One turn moves every row onto another: examples first, then more rows asked:
q134: [ -2  12  -1  -3  -7  -2   5   0   4   2  -2  -6   0  -1  -2  -7  -4   4
 -14 -14]
q359: [  6   4   9  -5   7  -2 -10  -2   6  -8  -5  -7   8 -10  10  -4  -7  -1
  -3  -9]
q142: [ 18   3  -3   9   7  -2 -11  -1   8   1   1 -14  -4   4   0  -6  -6   4
   1   3]
q418: [  9   4  16  -4  -1   3  -5  -6  -1   1  10 -16   6  -7  -2  14  -1  -3
  -3   8]
q463: [  1  -3  13   4  -4  -1   1  -8   2  -8   0  -2   4   4  -5  -1  17 -13
  -5  -5]
q903: [ 10  -1  -2   1   7   1 -14   6  -8  -7  -6 -12  -5  -1  15   0   7  16
 -11  -1]
q849: [  5  -8   1   6   3   5  -6  -8  -6   4   7 -13 -22   3   3  11   6   3
 -13  -3]
q935: [ -2   6   4   6  -5  -8  10   2   1   0   5   3   1  10  -5   3   8  -2
 -15  -3]
q157: [  5  -8  -2  -2  -9   2  -5   1   2  -4  -5 -14   7  -2  -9  -8   2  -5
  -7 -14]
q748: [  4   6   2   0   0   2  -4   9 -11  -2  -2 -12 -12  -1   6  13   8  15
  -3  10]
q845: [  6   1   1  -2 -12   3   1   3   6  -1  -1 -10  -5   4 -18   3   2  -7
  -7  -5]
q466: [  0   8   9  -3  -5   3   0  -8  12  -4  -1  -4  -7   2  -8  -5   8 -10
 -13  -7]
q429: [  0  -6   9  -1 -11   7   0 -10  -3  -2   1 -16  11  -7  -7  -2  13  -8
  -3  -8]
q47: [ -2   7  12   2  -5   0   7 -15  -3   2  10  -9   8  -1   1   0  11  -1
 -18  -5]
q786: [  4   5   1  -2 -16  -2   3   0 -11   4   3 -12   9  -2  -7   7  -1   4
  -6 -10]
q690: [ -5   5   9  -4   6   5   3  -3  13   3   8 -16   2 -14   2  -4  -5   1
  -7   3]
q333: [  6  -3   4   4  -5  -6  -4  -5  -9  -3   1  -5  16   1   4  -4   7   0
 -13 -16]
q276: [ -3 -15  -6   9   5   4  -2   2  -4   3   2 -12 -19   1   5   2   4   5
  -9  -6]
q904: [  9  -2   0   9   4   4  -3  -7   3   6   6 -25   3  -6   0  -7  -1   7
   8   6]
q417: [ -4   8   4  -1   8   4  -4   0   0  -3  -4 -13 -13  -7  16  -3  10  16
  -9   4]
q131: [ 1 -4  2  8  9 -2 -4  9 -8 -5  1 -7 -6  4 13  5 16 12 -7 10]
q718: [ 1 -1  8  1  0 -5  2 13  0 -2  1 -5  5 -3 -4 12 -3 -3  8  7]
q908: [  4  -3   6  14   6  -4  -1  -4  -2  -1   1 -11   6  -2   5  -4   8   2
  17   8]
q707: [  5  -3   5   4   4   3 -10 -11  -9  -3  -2  -8 -19   0  11   9   7   1
 -10 -11]
q94: [-10  -9   0   5   1   6   1  -3  -9   3  -2 -14 -17  -9   8   3   5   7
  -1  -8]
q101: [ 9 -7  6  6 12 -7 -6  7  9 -6  5 -2  9  4  3  1  0 -5 -9  2]
q283: [  4   0   5   0   4   6  -6  -3 -10   1   6 -22  -6  -7  11   6  12  16
 -11   9]
q300: [ -2  -7   5   6  -1   1  -5  -5 -16  -3  -6  -7 -16  -3  10  12   8   2
   2  -9]
q149: [ 15  14   8   7   3  -2  -6  -7   4  -1   3 -10 -10   4  -2   5  -1   2
   7  10]
q957: [  4  11  12   8   7  -1  -4 -13   4  -4  -3  -8  -4  -4  10  -6   5   0
  10   5]

q690 goes to q359
q786 goes to q47
And these:
q157 goes to q463
q957 goes to q142
q276 goes to q300
q903 goes to q131

